Rows are one point carried round by a steady rotation, each followed by how many ticks it has turned.
The counts run from 0 to 537.
6, 0, -9, -5, 2, 1, -2, 5, -16, 6, -1, 10, -1, 0, 5, -10, 5, 15, 4, -9, -5, -13, -14, -12, 16, -11, 13, 1, 14, -2, 2, 4, -11, -18, -7, -6, 6, -12, 17, -2, 14, 15, -16, -1, -12, -2, 1, -1, 18, 4, 16, 7, -16, 3
82
-15, 12, 3, 11, 7, -1, -4, -9, -19, -1, -12, -14, 4, 1, 1, 6, 10, 5, -8, -15, -22, 3, -6, -7, 1, 3, 16, 16, 18, -5, 8, 4, 9, -1, -10, 18, -8, -11, 6, -4, 12, 2, 5, -5, -2, -12, 1, 10, 1, 6, 9, 6, -12, 5
145
-3, 13, -10, -6, -5, -10, 3, -6, -33, 1, 16, 3, -5, -6, -6, 0, 7, 6, 0, -10, -7, 4, -10, -6, 3, -13, 9, -1, 11, -6, 12, 3, 7, -16, -20, 6, 2, -4, 6, -1, -4, -8, -6, 10, -13, 13, 10, 3, 8, -3, 13, 12, -19, 3
175
-9, 12, 2, 5, 5, -10, 1, 2, -23, -3, -2, -4, -1, 7, -2, 10, 11, 7, -1, -14, -5, -2, -7, 0, 1, 6, 13, 12, 17, -9, 2, 4, 6, -24, -12, 15, 1, -1, 13, -2, 9, 6, -1, -11, 0, -7, 11, 13, 1, 6, 22, 3, -8, -3
147
-15, 13, -3, 15, 16, 5, -2, 6, -17, 0, -15, -10, 3, -1, 4, -12, 15, -4, -3, -13, -10, -7, -4, -7, 11, -3, 12, 17, 7, -11, 4, -6, 4, 5, -15, 0, -16, -12, 4, -1, -5, 5, 2, -7, -1, -4, -16, -8, 2, -3, 10, 13, -18, 8
118
-7, 8, 4, 6, 7, -3, 6, -1, -26, -3, 7, -8, 0, -7, 1, 2, 2, 24, -8, 4, -11, -1, -11, -5, 17, -3, 15, 12, 8, -3, 5, 3, -11, -5, -20, 23, 11, -2, 1, 10, -1, -8, -12, -5, 4, 5, 2, 16, 9, 3, 13, 10, -10, 10
22
-10, 10, -6, 19, 8, 7, -6, 3, -16, 3, -10, -6, 1, -4, 3, -14, 7, 3, 5, -15, -16, -7, -1, -11, 6, 1, 6, 17, -1, -14, 13, -13, 11, 5, -24, -6, -15, -10, 4, 1, -3, -4, 1, -8, 4, -2, -9, -8, 7, 2, 14, 12, -15, 6
117
12, 3, -16, -21, 4, 10, 0, 10, -21, -2, -1, 2, -4, -7, 2, -7, -7, 7, 0, -13, -16, 4, -10, -11, 0, -4, 8, 3, 15, 1, 11, -3, -5, -1, -16, 3, -1, -13, 9, 16, 9, 0, 0, -5, 8, -2, -4, 3, 4, 20, 4, 17, -12, 3
235
-7, 8, 0, -4, 7, 24, -4, -12, -13, -3, -14, -2, -4, -4, -1, 1, 8, 5, -1, -14, -11, 0, -8, -9, -4, -14, -9, 13, 13, -12, 8, -4, 2, 8, -18, 6, -17, -12, -6, 12, -3, -8, 13, -10, -9, 1, -8, 5, 4, -4, -1, 21, -21, 3
401
-1, 16, -8, 8, 6, 6, -5, -7, -21, -4, -6, -5, 6, 9, 12, -3, 11, 4, 7, -15, -24, 5, -6, -6, 9, -6, 12, 4, 7, 4, 5, -2, 22, 10, -18, -6, -1, -10, 8, -12, 11, 3, -5, -1, 6, -7, -8, -12, 5, 2, 11, 10, -10, 1
315
-1, 14, -12, 3, 4, 7, 2, -1, -24, 4, 0, -12, 12, -3, 18, 7, 3, 7, -1, -5, -26, 1, -1, -8, 8, -14, 16, 2, 16, -1, 3, 9, 6, 8, -11, -8, 0, -5, 4, 4, 4, -15, -17, 5, -3, -9, -1, -7, 1, -3, 10, 11, -9, 5
329
2, -2, 3, 3, 11, 9, 0, 7, -10, 10, -4, 5, 1, -3, 8, 15, -4, 14, -1, -2, -25, -2, -6, -15, 13, -16, 6, 12, 5, -18, -5, 5, -3, 14, -21, 13, -7, -11, -3, 13, 3, -1, -12, -15, 0, -8, -10, 5, 4, 0, 11, 12, -12, -2
264
-11, 16, -16, -7, 13, 7, 3, 7, -21, -8, -7, 1, 13, 18, 5, 11, 9, -6, -2, -16, -19, -5, 1, 0, 5, -12, 5, 5, 6, -9, 1, -1, 8, 3, -12, -1, -11, 4, 2, 2, 1, -8, -4, -8, -12, -12, -10, -9, -7, -5, 14, 18, -14, -4
138
-7, 2, -15, -4, 8, 15, -3, 1, -19, -9, -4, 1, 9, 18, 0, 9, 3, -1, 1, -18, -20, -10, 0, -5, 0, -13, 12, 5, 13, -16, 0, -4, 6, 4, -20, 2, -3, 5, -5, 0, 3, -6, 0, -14, -11, -18, 3, -5, -7, -4, 18, 21, -8, -2
139
3, 13, 2, 2, 22, 10, 2, -8, -28, -4, -5, -10, -5, -2, 7, -10, 7, 4, -7, -14, -4, 5, -8, -8, 11, -2, 11, 1, 16, 8, 8, -6, 2, 9, -6, 1, -3, -18, 0, 5, 13, -2, 9, -8, 8, 3, -12, 9, 13, 1, 3, 17, -10, 9
210
-8, 4, -12, 4, 10, -8, 3, -4, -24, -12, 3, -4, -2, -3, 0, -9, 10, 6, 12, -16, 2, -1, -11, 3, 1, 4, 3, 7, 15, -9, 13, -10, 2, -8, -30, 11, 2, 3, 5, -1, -3, 0, 8, -13, 13, 8, 1, 2, 1, 8, 7, 22, -16, -1
10
7, -1, 6, -6, 14, -1, -1, 4, -21, 6, -5, -7, 4, -14, 12, 4, 8, 16, -6, 2, -9, -4, -4, -9, 13, -1, 15, 10, 26, -7, -5, 0, -9, -3, -10, 11, 3, -11, 9, 22, 8, -2, -10, -11, 8, -2, 0, 12, 4, 11, 12, 8, -9, 7
238
-3, -4, 1, -3, 13, 5, 4, -2, -21, -5, -4, -2, -13, -8, 0, -4, 7, 11, 14, -14, 3, -9, -8, 6, 12, -2, 8, 16, 9, -8, 4, -7, 1, 0, -27, 12, -3, -6, -4, 4, -7, -7, 9, -24, 4, 8, 6, 2, 13, -3, 11, 17, -9, 2
226
0, 5, -19, 1, 1, 10, 6, 4, -15, -6, 1, 1, 4, 0, 2, 7, -6, 11, 17, -8, -25, 2, -14, -3, 4, -3, 1, 10, 1, -5, 10, -5, 7, 13, -31, 9, -1, -1, 2, 0, 0, 2, -7, -5, 9, -1, -3, -13, 1, 13, 1, 22, -11, -2
465
6, 4, -6, -6, 20, 8, 1, 1, -20, 3, -4, 8, 1, 8, 5, -2, 7, -7, 10, -18, 0, -8, -10, 0, 9, -12, 5, 1, 19, -5, 4, -17, -5, -1, -18, 0, -8, -11, 8, 5, -1, -1, 15, -15, -14, -8, -9, 6, 5, 4, 6, 23, -13, 1
230
2, 5, -2, 1, 10, 7, 3, -3, -15, -10, -3, -1, 3, 12, 9, 12, 8, -6, 13, -12, -11, 1, -15, -1, 18, -11, 11, 4, 14, 1, -5, -9, 1, 14, -15, 6, -10, -10, 2, -1, 3, 18, 2, -9, -4, -15, -5, -1, 1, 4, 8, 18, -15, -1
448
1, 12, -3, 3, 7, -4, 12, 0, -25, 9, 0, -1, 1, -9, 14, 7, 6, 4, 5, 4, -8, -4, -14, -9, 12, -3, 1, 8, 8, -10, 4, -10, -1, 0, -18, 1, -15, -15, 20, 10, -18, 11, 6, -3, 3, 7, -10, 3, 16, 3, 7, 7, -17, 3
242
-1, 0, -4, 8, 14, -1, 4, 0, -17, -6, 0, -1, -13, -13, -1, -6, 1, 18, 4, -14, -2, -5, -21, -7, 3, -8, 8, 6, 23, -9, 4, -2, -18, -7, -12, 1, 2, -8, -2, 4, 5, -5, 11, -14, 0, -4, 14, 20, 12, 4, 9, 20, -15, 1
213
-3, 7, 0, -6, 16, 6, -8, -7, -26, -3, 2, -8, 2, -13, 11, -2, 16, 2, 9, -3, -12, -4, -3, -2, 10, -8, 6, 16, 8, -14, 7, -5, -1, 7, -25, 4, -13, -9, 8, 5, 0, -8, -4, -14, 3, 7, -2, 0, -10, 7, 6, 15, -5, 20
441
2, -1, 11, -6, 18, 1, 1, -4, -18, -5, -2, -9, -3, -8, 7, 1, 7, 9, 3, -10, 4, -8, -2, 6, 16, -2, 15, 13, 17, -9, -1, -6, 7, 2, -24, 11, -2, -10, 0, 8, -7, -7, 1, -23, 11, 14, -2, -2, 8, -1, 12, 13, -11, 5
225
-16, 8, -9, 1, 16, 5, 0, 12, -13, -10, -9, -1, -1, 2, -3, -1, 9, 3, 6, -18, 0, -17, -5, 1, 4, -5, 15, 19, 11, -12, -2, -5, -2, -9, -11, 6, -8, 0, 5, -6, 5, 3, 6, -20, -10, -13, 6, -3, -1, 1, 16, 15, -15, 0
120
0, 6, -10, -1, -3, 9, -6, 0, -21, 7, -8, 4, -9, -5, -2, 4, 4, 3, -8, -17, -16, 5, -10, -16, -10, -9, -7, 1, 28, -4, 8, 7, 2, -7, -15, 6, -8, -18, 1, 13, 5, -3, 8, -1, 2, -3, -1, 11, 9, 12, 3, 16, -23, -9
387
-4, 9, 5, 3, 10, 10, 2, -3, -13, -5, 2, 0, -13, -7, 7, 12, 10, 5, 3, 2, -6, -5, -13, -5, 13, -22, 4, 16, 11, -11, -4, 4, -9, -1, -7, 14, -16, -7, -3, 9, -5, 6, -6, -11, -6, 1, 2, 13, 8, -11, 10, 16, -21, 6
416
2, 2, -5, -7, -7, 16, -3, -11, -19, 2, -2, 3, 8, 8, 5, -3, 14, 7, 15, 2, -15, 3, -13, -13, 7, -19, -7, 5, 9, -5, 8, -11, -3, 0, -19, -4, -10, -17, 3, 5, -4, 6, -6, 4, -9, -3, -5, -5, 6, -2, 10, 19, -23, 3
420
5, 5, -3, -13, 16, 3, 11, 0, -21, -1, 0, 4, -1, 2, 8, 16, -4, -2, 10, -7, -10, -13, -7, 5, 14, -11, 6, 15, 10, -15, -3, -9, 0, 6, -16, 4, -18, -10, 10, 10, -13, -2, 8, -19, -11, -3, -2, 7, 6, -1, 8, 15, -9, 4
244
-8, 13, -16, 5, 3, -5, 16, 6, -28, -10, -2, -1, 8, 1, 13, 8, -6, 15, 6, -3, -10, -10, -12, 0, 5, -8, 4, 8, 13, -3, -3, 2, 1, -13, -6, -1, 1, 1, 8, 0, -17, -5, -1, 0, 4, 1, 9, 6, 21, -15, 14, 8, -15, -1
352
-1, 0, -11, 2, 4, -3, -4, 6, -19, 2, -8, 1, 1, -7, -6, -14, 5, 14, 4, -9, -13, -6, -13, -9, 3, 5, 3, 8, 13, -8, 10, -9, -11, -11, -23, 6, -3, -13, 15, 3, 7, 8, 6, -13, -3, -1, 3, 4, 9, 22, 7, 9, -18, 4
254
-14, 7, -13, 9, 15, 9, -6, -3, -6, -16, -2, 1, 1, -7, -2, 0, 8, 16, 4, -10, -15, -4, -10, -7, 4, -13, 4, 16, 5, -16, 0, 11, -2, 6, -19, 15, -6, -1, -1, -11, 10, 14, -8, -12, 3, -3, 0, -7, 9, -2, 3, 18, -17, -1
292
2, 9, -6, -5, 16, 8, -2, 0, -20, -2, -2, -1, -2, -13, 17, 3, 5, 12, -4, -4, -21, -8, -2, -12, 13, -11, 18, 8, 8, -4, -4, 7, 2, 7, -4, -7, -16, -11, 11, 6, 9, 4, -8, -10, 7, -12, 2, 6, 12, -4, 10, 0, -2, 16
86
-6, 0, -5, 4, 17, -5, 9, -10, -24, 2, 1, 2, 3, 8, 5, 3, 4, 9, 5, -18, -22, -10, -5, 3, 12, -5, 16, 8, 0, -11, 5, -7, 11, 11, -23, 5, -3, -3, 5, -10, -1, 0, 8, -14, -11, -9, -2, -3, 13, -8, 11, 1, -5, 2
488
6, 2, 1, -16, 0, 13, -5, -15, -20, 0, -2, -2, 12, 12, 11, 1, 22, 6, 6, -1, -9, -2, -6, -11, 11, -17, 4, 1, 11, -2, 5, -9, 1, 4, -17, -2, -7, -14, 2, 7, 0, 8, -7, -1, -7, -3, -9, -5, 0, -4, 9, 17, -14, 7
421
